In the data rows, zero lies at 4.5, halfway between 4 and 5.
Every row has a hidden score. In each pair, how much higher is the second row's than the first's? 20 means about the same, 40 much higher and 0 much lower. The score is a weighted sum of the row's numbers plus the product of two more (or one squared), each taken from its middle value.
[6,2,5,3,3,7,5,3,2,5,4,4,7,2,4,7]
[3,4,4,6,5,3,5,3,3,2,3,5,2,2,5,5] 3
[7,9,3,5,6,7,5,7,6,6,6,7,5,7,3,5]
[2,3,4,4,3,3,6,4,5,3,3,4,6,5,5,5] 22
[2,2,3,4,3,7,8,7,3,4,3,5,7,3,5,5]
[3,7,3,7,4,4,6,6,4,7,6,4,4,4,4,6] 23
[5,4,7,6,2,1,1,5,7,6,6,6,6,4,3,2]
[5,7,5,5,4,4,1,2,5,4,4,4,5,7,5,4] 19
[6,7,3,8,4,1,4,6,9,6,5,6,3,4,4,2]
[4,3,4,6,3,3,7,5,4,6,5,4,4,3,5,6] 19
[4,3,6,4,5,6,3,4,3,4,2,4,6,3,5,6]
[5,7,6,4,5,4,2,5,6,5,4,5,6,6,2,6] 17
[3,4,3,3,5,7,4,5,4,4,2,4,5,4,6,6]
[3,3,4,3,4,3,7,6,5,3,3,2,7,6,5,6] 25
[2,5,7,5,3,3,4,6,5,2,2,6,5,5,6,6]
[3,2,5,4,5,6,2,3,5,4,3,5,5,5,6,7] 25
[5,8,2,4,3,7,2,4,4,5,7,5,6,6,3,7]
[5,3,5,4,2,6,5,4,4,5,3,5,5,5,6,4] 21
[4,3,4,8,4,5,5,5,1,5,7,6,4,4,4,5]
[5,7,5,8,3,1,1,3,8,8,7,7,2,6,4,2] 18
[2,2,6,3,4,5,7,6,3,4,3,5,7,2,7,6]
[1,3,5,7,3,2,5,5,4,2,3,7,4,4,5,5] 14
[5,5,3,7,5,4,5,4,3,5,5,2,4,3,5,5]
[6,2,3,2,5,7,4,4,2,6,3,3,5,4,5,6] 21
[3,5,5,3,2,5,2,5,4,5,4,3,8,6,4,7]
[6,7,7,3,4,6,6,6,5,4,3,3,5,5,5,2] 21
[3,3,4,4,4,6,4,4,3,3,3,4,4,4,6,5]
[7,6,4,3,5,4,4,6,6,6,5,6,5,8,3,5] 19
[2,6,5,6,4,6,8,6,4,6,7,4,5,6,4,4]
[4,4,4,3,3,4,9,6,4,3,3,4,4,4,5,3] 20
[6,6,4,3,5,3,1,4,8,6,5,4,4,0,6,3]
[5,5,4,6,4,2,3,2,2,6,5,3,4,7,5,5] 16
[6,3,4,2,4,4,3,3,5,4,3,4,7,6,6,5]
[4,6,5,4,5,2,3,3,5,4,5,3,6,6,3,4] 13
[3,3,5,4,5,6,5,4,3,3,3,3,8,2,4,6]
[6,4,6,2,5,7,3,4,3,3,3,2,7,4,4,5] 27
[4,6,4,5,5,5,5,5,3,7,5,6,3,5,5,6]
[2,3,4,4,3,7,6,5,5,2,3,5,3,6,5,4] 17
[8,6,4,6,5,8,3,4,3,7,5,5,3,5,3,6]
[3,2,5,4,6,4,7,4,4,3,2,3,4,2,6,5] 23
[7,7,3,6,4,2,2,5,7,4,4,5,4,5,4,3]
[5,1,7,3,4,6,3,3,3,3,2,3,5,0,7,5] 18
[6,3,4,2,4,6,7,6,5,4,4,6,5,4,4,3]
[6,3,5,7,6,4,5,5,4,6,7,3,1,6,3,5] 15
[4,3,5,2,4,3,8,5,4,3,4,4,6,3,5,4]
[4,4,6,2,4,4,5,5,4,3,3,4,6,3,5,5] 19
[5,6,5,5,6,3,3,3,5,4,5,2,4,5,3,6]
[2,5,6,4,5,6,6,3,5,3,4,4,5,7,3,5] 16
[4,1,6,3,5,5,5,5,5,5,3,5,5,1,5,6]
[3,6,5,3,4,5,6,6,6,2,3,4,6,6,5,4] 21
[4,3,6,4,4,8,5,5,3,3,3,3,7,4,5,5]
[3,2,6,3,3,2,4,4,5,3,4,5,4,3,5,5] 13
[3,5,5,5,3,4,4,4,5,5,4,6,4,6,5,4]
[2,2,6,3,5,3,6,6,4,4,3,3,4,4,4,5] 19
[4,3,6,2,4,5,4,4,3,3,4,2,6,3,5,6]
[6,5,5,7,5,3,4,5,3,6,6,5,2,5,4,4] 15
[7,5,4,4,5,2,6,5,8,5,6,7,3,2,5,0]
[5,4,3,7,5,4,7,4,3,5,6,2,4,5,4,4] 12
[6,4,2,2,4,7,6,3,3,4,5,0,7,5,5,6]
[7,1,5,2,7,5,4,4,3,4,6,4,4,4,5,3] 25
[4,4,4,4,4,6,3,4,4,5,5,4,6,5,4,5]
[6,5,3,7,5,4,4,4,4,7,5,3,2,3,5,5] 21
[2,3,5,2,2,5,3,3,4,2,3,4,6,6,7,5]
[1,2,5,5,3,2,5,3,4,3,3,5,5,4,6,7] 22
[4,5,4,4,3,6,3,4,3,4,2,4,6,4,7,6]
[1,5,5,4,4,4,4,5,4,4,2,5,4,4,6,3] 26
[8,5,3,1,7,8,5,4,4,4,4,2,6,4,3,2]
[3,6,4,7,3,3,4,5,3,8,6,5,2,6,4,7] 22
[7,7,2,4,4,6,3,3,7,4,4,3,3,8,5,4]
[6,6,6,4,5,4,1,2,5,4,4,4,6,5,6,5] 26
[4,4,4,7,5,6,6,5,3,6,6,4,5,3,3,6]
[5,4,4,4,5,3,6,4,3,2,3,2,5,5,5,4] 20
[4,4,6,6,4,2,5,4,3,3,2,5,2,2,6,4]
[2,3,6,4,4,3,3,4,4,4,3,3,8,3,6,5] 25
[7,4,4,0,7,8,6,5,4,6,5,1,7,4,3,6]
[4,6,3,3,5,5,4,4,4,3,4,5,6,3,6,4] 11
[3,3,4,3,4,6,4,4,3,3,3,4,6,6,4,5]
[6,7,3,5,6,5,4,7,4,6,5,8,4,6,4,6] 28
[4,2,6,4,6,7,7,4,3,3,3,6,4,1,4,6]
[6,5,3,4,4,8,3,6,5,6,5,8,5,4,4,5] 18
[6,5,4,2,4,7,1,3,4,5,4,4,6,6,4,5]
[5,4,5,3,5,7,5,5,4,1,4,5,4,4,6,5] 25
[2,2,6,4,3,4,5,5,3,3,3,6,9,8,5,6]
[6,4,4,4,4,4,1,3,6,6,5,2,6,5,5,5] 19
[5,6,3,4,6,6,3,4,5,5,6,1,6,2,4,4]
[2,3,4,5,3,5,6,5,3,4,4,5,5,3,7,6] 29
[6,7,6,6,6,1,4,6,8,4,5,7,1,2,5,1]
[3,5,4,4,3,5,6,6,5,4,2,4,5,5,7,6] 24
[3,3,5,3,4,3,5,4,5,2,2,3,6,3,7,5]
[2,3,6,5,3,4,5,5,5,3,2,5,4,5,6,5] 15
[7,4,3,3,4,7,4,3,3,4,4,2,8,5,3,5]
[4,5,4,3,4,6,5,4,5,5,3,4,5,5,5,5] 11
[0,5,5,9,2,3,5,5,4,5,8,7,6,5,4,6]
[7,6,4,5,7,5,3,6,6,5,4,7,2,5,3,5] 16
[3,9,3,5,4,4,5,6,7,4,4,7,6,9,2,4]
[3,3,5,5,3,4,4,4,4,1,2,4,4,6,5,4] 22
[7,4,4,3,5,6,2,6,6,7,5,8,5,4,4,5]
[6,2,5,1,5,7,5,4,3,7,5,3,5,4,2,5] 12
[1,4,6,7,4,3,7,5,4,6,6,5,4,6,2,6]
[4,4,6,7,4,4,7,6,3,7,7,4,3,4,4,5] 29
[4,3,5,3,8,5,7,5,3,2,2,4,3,0,5,4]
[6,7,3,7,5,6,5,5,4,5,5,5,5,6,2,5] 23
[4,8,3,4,6,6,4,7,4,6,5,8,3,4,3,5]
[7,7,5,5,6,1,2,4,8,4,6,5,1,5,4,1] 20
[7,6,4,5,4,3,2,5,7,6,6,6,4,4,4,0]
[4,5,5,7,4,2,8,7,3,6,6,5,3,5,4,3] 22
[6,9,4,6,5,5,4,6,5,4,5,6,6,7,3,5]
[4,8,3,5,2,7,4,6,6,6,5,9,6,8,3,4] 8
[2,3,4,3,5,6,5,4,4,4,2,1,8,3,7,7]
[3,4,6,3,3,4,3,6,4,3,3,7,7,6,5,6] 17
[3,4,6,4,4,6,5,5,5,3,4,6,5,5,7,4]
[3,8,5,8,3,0,0,4,8,5,6,6,4,5,4,3] 10
[3,2,4,4,4,6,5,4,5,1,2,4,4,3,5,3]
[4,6,5,5,5,4,4,6,6,4,6,6,5,6,3,4] 23
[5,3,4,3,4,7,3,5,4,5,4,4,5,4,5,7]
[2,5,5,8,3,4,5,4,1,5,5,4,3,8,3,6] 12
[6,7,2,4,5,7,4,5,3,6,5,5,5,6,3,6]
[5,3,3,1,6,6,5,5,3,3,3,3,5,5,5,6] 30
[4,2,6,3,5,6,7,3,4,3,3,4,3,3,6,5]
[6,6,5,4,6,6,2,4,7,5,5,7,5,5,3,6] 16
[5,4,4,2,5,4,3,4,6,6,4,4,8,5,4,5]
[1,3,5,6,3,3,6,6,3,5,3,6,4,5,7,4] 28
[4,4,2,4,2,3,4,4,4,3,4,5,4,4,7,5]
[7,7,5,5,6,3,3,3,8,5,5,7,0,3,4,0] 11
[4,4,5,3,5,5,6,6,3,3,4,1,6,3,6,7]
[3,7,4,5,4,4,4,5,3,3,5,9,4,9,3,5] 8
[2,4,4,8,4,5,5,4,2,7,6,3,4,4,4,6]
[3,3,5,3,5,3,6,5,5,2,4,3,6,4,4,5] 29
[6,7,3,7,5,3,6,5,3,7,6,3,4,7,4,5]
[5,2,7,5,7,5,6,4,5,0,4,5,3,5,5,2] 25
[2,5,5,5,6,5,5,3,3,2,4,4,5,5,5,5]
[9,5,4,4,9,7,4,2,5,5,4,1,5,3,4,4] 23
[2,3,6,4,3,3,5,5,4,4,2,6,3,3,7,4]
[2,3,5,3,4,4,7,4,5,2,3,5,4,3,6,5] 19
[7,6,4,3,6,5,5,5,5,6,6,6,3,5,4,3]
[8,4,5,2,8,8,6,8,5,4,5,5,5,1,3,5] 24
[6,2,4,2,7,8,6,3,3,4,5,4,5,3,5,4]
[5,6,4,3,5,5,4,7,7,5,5,9,6,6,3,5] 22
[4,1,4,2,3,6,6,4,3,4,4,2,6,4,6,5]
[1,3,6,5,4,6,4,3,4,2,2,4,8,3,4,5] 17
[6,4,4,3,5,4,2,3,4,5,4,2,5,6,4,5]
[6,8,2,6,5,3,2,4,9,6,6,6,3,4,5,2] 23
[4,5,7,6,4,1,1,5,6,6,5,6,4,1,6,2]
[7,7,5,7,5,3,2,3,8,7,6,5,3,3,5,1] 21
[4,4,4,4,4,7,4,2,2,6,5,4,5,4,3,4]
[7,6,4,4,6,5,3,3,6,4,5,2,2,5,5,3] 35
[4,5,6,7,4,3,6,5,5,6,7,3,2,4,3,4]
[5,6,4,7,6,2,5,4,4,8,6,4,2,3,4,4] 24
[3,3,4,3,4,4,6,5,6,2,3,5,6,4,5,5]
[6,6,4,5,5,3,2,4,8,4,6,5,3,3,5,1] 15
[7,7,5,6,4,1,4,5,9,3,5,6,3,3,6,1]
[3,5,3,5,4,3,2,4,5,5,4,4,8,5,5,5] 13
[6,7,3,6,6,6,4,7,5,7,5,6,4,4,3,6]
[5,9,5,4,6,5,4,7,5,4,6,9,2,6,2,2] 10
[4,3,6,3,5,5,6,5,5,3,2,3,4,1,6,3]
[5,6,5,3,5,7,4,6,7,6,6,7,5,9,2,6] 4
[2,3,5,3,4,4,5,4,5,2,3,6,5,1,6,5]
[6,4,2,5,5,6,7,5,4,6,6,4,3,7,6,5] 27
[6,4,3,2,5,7,4,2,2,5,5,3,5,6,5,5]
[4,2,5,4,6,4,4,3,5,2,2,5,3,4,6,4] 34
[3,4,4,2,4,5,5,4,2,3,2,4,6,5,4,6]
[7,5,4,5,5,3,1,3,7,5,6,4,3,4,5,2] 27
[7,6,3,7,6,4,7,6,3,6,7,1,2,4,2,6]
[5,4,4,4,4,4,2,4,6,6,5,3,4,6,5,6] 14
[2,3,5,5,2,3,4,3,4,2,3,6,7,5,6,6]
[7,7,5,5,5,1,2,3,8,7,6,5,3,3,4,3] 13
[6,6,4,5,5,2,3,5,7,6,6,5,3,1,5,3]
[1,2,7,4,2,6,4,5,5,4,2,5,7,3,6,5] 20
[7,6,3,4,3,6,5,8,4,6,4,6,7,7,3,6]
[1,2,5,5,4,4,5,4,4,3,3,3,6,4,4,6] 16
[3,4,4,5,4,5,5,4,4,4,4,6,5,5,8,3]
[4,2,5,3,6,3,4,4,4,3,4,6,4,4,5,4] 27
[3,3,5,5,4,4,3,3,5,3,5,5,7,5,4,5]
[4,7,4,6,3,7,3,6,4,5,6,9,4,8,3,4] 7
[4,3,6,3,5,5,7,5,5,4,2,3,7,3,7,4]
[7,3,6,2,5,6,4,3,4,6,5,4,8,3,3,5] 30
[3,2,5,3,4,6,6,5,5,3,2,5,5,2,6,5]
[4,4,3,3,4,4,6,4,4,3,5,5,3,4,7,4] 26
[5,7,4,5,4,3,4,7,6,6,4,8,3,6,3,5]
[4,4,6,4,3,5,5,5,3,3,4,5,6,3,5,5] 34
[7,6,4,6,4,4,5,5,3,7,6,5,3,6,5,3]
[2,5,3,3,3,6,6,5,3,3,4,4,5,8,4,6] 21
[4,4,5,5,5,3,6,5,4,7,6,3,3,4,4,4]
[3,6,3,8,5,4,6,5,3,8,6,4,4,2,6,6] 22
[3,2,6,5,4,4,3,5,3,4,4,4,6,4,5,4]
[4,5,3,6,4,5,7,5,1,7,6,5,5,7,2,5] 11
[4,6,5,5,4,3,1,2,7,5,5,3,6,8,4,6]
[2,3,5,5,2,5,4,4,2,2,3,4,8,5,6,6] 16
[4,6,3,7,4,4,6,4,1,8,6,3,3,5,3,6]
[6,5,5,6,4,1,3,5,9,6,7,5,4,4,5,1] 35
[5,3,5,3,4,5,7,3,4,4,4,5,6,6,3,3]
[6,6,4,4,7,4,4,7,4,5,5,8,4,6,4,5] 30
[6,2,3,3,5,7,2,3,3,3,4,2,5,4,5,4]
[3,3,6,3,5,5,7,7,5,1,2,5,4,4,6,4] 33
[5,4,4,7,5,4,7,4,2,6,6,1,3,3,4,6]
[7,7,4,4,5,3,2,4,8,6,5,6,4,6,5,3] 22
[3,4,6,4,4,4,5,5,2,4,3,4,5,5,5,6]
[6,5,5,7,5,5,6,3,3,8,7,3,2,5,3,4] 18
[2,2,6,3,4,3,5,3,6,1,3,5,5,4,7,6]
[6,7,4,6,5,3,5,2,3,7,6,3,3,5,5,4] 7
[4,3,3,5,4,4,5,4,4,9,7,4,4,5,4,6]
[3,3,6,4,4,5,6,3,3,4,2,1,7,5,6,6] 24
[5,6,4,5,5,0,4,6,7,5,6,8,2,4,4,2]
[4,3,4,2,5,5,5,4,6,3,3,3,4,5,6,4] 26
[3,3,6,2,5,3,5,2,4,0,2,3,7,2,7,4]
[3,1,5,2,5,6,6,4,5,2,3,4,5,4,7,5] 33
[3,3,5,4,5,5,8,5,3,2,4,4,5,2,6,4]
[2,3,6,3,4,5,5,5,4,2,3,5,6,7,5,6] 25
[9,7,4,7,6,2,3,4,7,5,6,5,2,6,4,1]
[6,6,5,4,4,3,2,1,8,5,4,4,5,7,5,5] 24
[8,8,3,6,7,7,5,6,6,7,6,8,3,4,4,5]
[4,4,5,7,2,4,6,6,3,8,6,3,5,8,3,6] 17
[5,7,3,5,8,7,6,8,5,5,5,6,3,4,2,5]
[1,3,5,4,2,5,4,6,4,3,3,5,6,2,6,5] 20
[4,6,3,9,4,6,4,6,2,8,6,4,3,5,5,6]
[5,4,3,1,5,8,4,4,3,4,3,2,7,2,5,6] 20
[5,4,4,4,6,3,3,4,5,5,5,2,5,4,5,6]
[2,1,5,5,2,3,5,6,4,6,6,4,6,5,5,6] 15
[2,4,3,4,3,4,7,6,4,4,3,5,4,4,5,4]
[4,3,4,2,3,8,2,4,3,3,4,3,8,7,5,9] 25
[7,5,6,5,4,1,5,5,3,7,6,2,3,5,4,5]
[6,6,4,8,5,4,5,5,3,8,6,3,2,5,3,5] 16
[4,6,4,6,5,6,3,4,4,5,6,5,3,5,4,5]
[8,7,4,6,6,3,2,4,9,6,6,5,2,3,5,1] 28
[2,4,3,4,4,5,5,5,3,3,3,4,5,4,6,6]
[2,4,7,5,4,3,4,6,5,4,2,4,6,4,5,6] 20
[6,7,6,6,6,2,2,1,6,5,5,4,1,4,5,2]
[2,2,6,4,4,6,4,4,2,4,2,3,9,2,6,6] 15
[4,4,5,4,4,6,4,4,5,4,5,2,7,8,4,6]
[3,2,5,2,5,6,6,6,3,3,2,5,6,1,7,7] 21
[4,3,5,4,4,3,2,4,4,5,4,1,4,5,5,6]
[5,3,7,3,8,6,7,5,4,1,3,5,3,3,4,1] 18
[5,6,4,4,4,7,3,5,6,6,4,7,6,6,3,5]
[5,7,3,8,5,4,3,4,4,8,5,4,2,4,5,5] 19
[6,3,6,4,4,4,7,5,5,4,4,6,3,4,7,3]
[7,4,5,5,4,1,5,4,7,4,7,5,1,2,5,0] 14
[6,3,4,2,4,7,5,5,3,6,5,4,6,5,4,6]
[9,7,4,5,7,8,3,6,6,7,4,9,0,4,3,5] 11
[6,5,4,5,4,3,5,4,2,7,6,4,4,3,5,5]
[2,5,5,5,3,3,4,3,4,2,3,4,6,5,6,5] 23
[2,3,4,6,2,4,5,5,3,6,6,4,6,4,4,6]
[4,5,5,3,5,5,3,3,5,5,4,4,6,6,4,5] 22
[5,6,4,7,5,3,6,4,3,6,6,3,3,5,5,7]
[2,3,5,4,3,4,6,6,5,3,3,5,4,4,6,4] 20
[8,5,3,4,6,8,5,6,6,5,5,5,3,5,3,4]
[4,8,1,6,4,5,5,7,6,5,5,6,5,7,3,5] 19
[7,6,4,5,5,1,5,5,8,3,6,5,0,3,5,0]
[9,6,5,7,6,1,4,3,7,5,6,5,3,2,4,0] 25
[2,4,5,3,4,5,3,5,5,4,4,6,7,5,5,5]
[6,6,4,5,3,1,2,4,8,6,5,6,4,5,4,2] 15
[6,2,4,3,4,5,3,3,3,4,4,4,6,5,4,5]
[3,6,5,4,5,5,5,4,3,4,1,4,4,4,7,5] 14
[1,2,5,4,4,5,4,5,4,3,2,5,6,3,6,7]
[5,5,3,4,4,6,3,3,6,6,4,3,6,6,5,6] 18
[3,4,5,4,3,6,6,4,3,3,3,4,5,4,5,6]
[4,3,5,4,4,4,5,2,4,3,4,4,4,5,5,3] 18
[7,3,5,3,6,6,4,1,4,4,5,2,7,4,4,5]
[5,4,3,4,5,8,5,5,3,6,4,4,7,6,2,6] 5
[5,1,5,1,5,5,7,7,6,2,3,5,4,3,3,4]
[6,4,4,3,4,3,4,4,5,4,4,3,6,5,4,5] 33
[5,5,5,7,4,4,5,4,2,7,6,2,1,4,5,5]
[4,2,6,2,4,4,2,4,3,3,3,3,6,4,5,5] 25
[5,7,5,6,5,5,5,6,4,5,6,7,2,6,4,5]
[5,4,2,6,3,5,6,4,2,7,8,4,2,6,4,4] 18
[5,4,6,3,4,4,5,4,3,3,5,4,5,7,3,5]
[5,3,6,3,6,5,5,4,3,2,3,6,2,5,5,5] 20
[1,3,4,4,4,5,7,5,3,3,2,5,8,4,4,7]
[5,4,3,4,5,6,4,4,3,6,4,3,6,2,4,7] 19
[6,3,3,3,5,8,3,5,3,6,4,3,7,8,4,7]
[6,6,4,8,3,3,3,4,8,6,6,6,3,5,5,2] 21
[3,4,5,7,4,4,5,3,5,3,3,4,1,4,6,4]
[2,4,4,3,4,5,6,5,3,2,2,5,5,6,5,6] 22
[5,7,4,6,4,1,2,5,8,5,6,7,3,6,4,3]
[8,6,4,6,7,3,4,4,8,4,5,3,2,2,4,1] 28
[3,4,7,4,5,4,4,5,4,4,3,7,4,5,4,4]
[6,6,5,6,5,3,1,3,7,6,5,6,2,3,5,1] 21
[4,6,3,8,4,2,4,5,4,7,6,4,2,5,5,4]
[7,6,4,4,8,6,6,7,5,4,5,6,3,5,2,3] 18
[5,4,5,4,5,6,5,3,4,7,5,4,6,7,4,6]
[4,5,6,7,6,3,7,5,2,7,6,4,3,2,3,3] 8
[6,6,5,5,6,6,7,7,4,5,6,5,4,7,2,5]
[3,3,5,4,3,4,2,4,2,4,2,5,5,3,6,5] 16
[4,3,5,4,2,5,3,6,5,4,2,4,7,4,6,6]
[4,5,4,4,5,1,3,4,8,5,6,1,7,6,4,6] 17
[4,6,5,7,5,0,1,4,7,4,6,7,4,3,3,2]
[5,6,6,7,4,2,5,3,4,6,4,5,2,7,5,5] 23
[6,7,4,7,6,4,5,3,4,5,6,6,2,5,5,4]
[3,2,5,3,5,5,6,5,4,2,3,4,4,3,5,5] 23
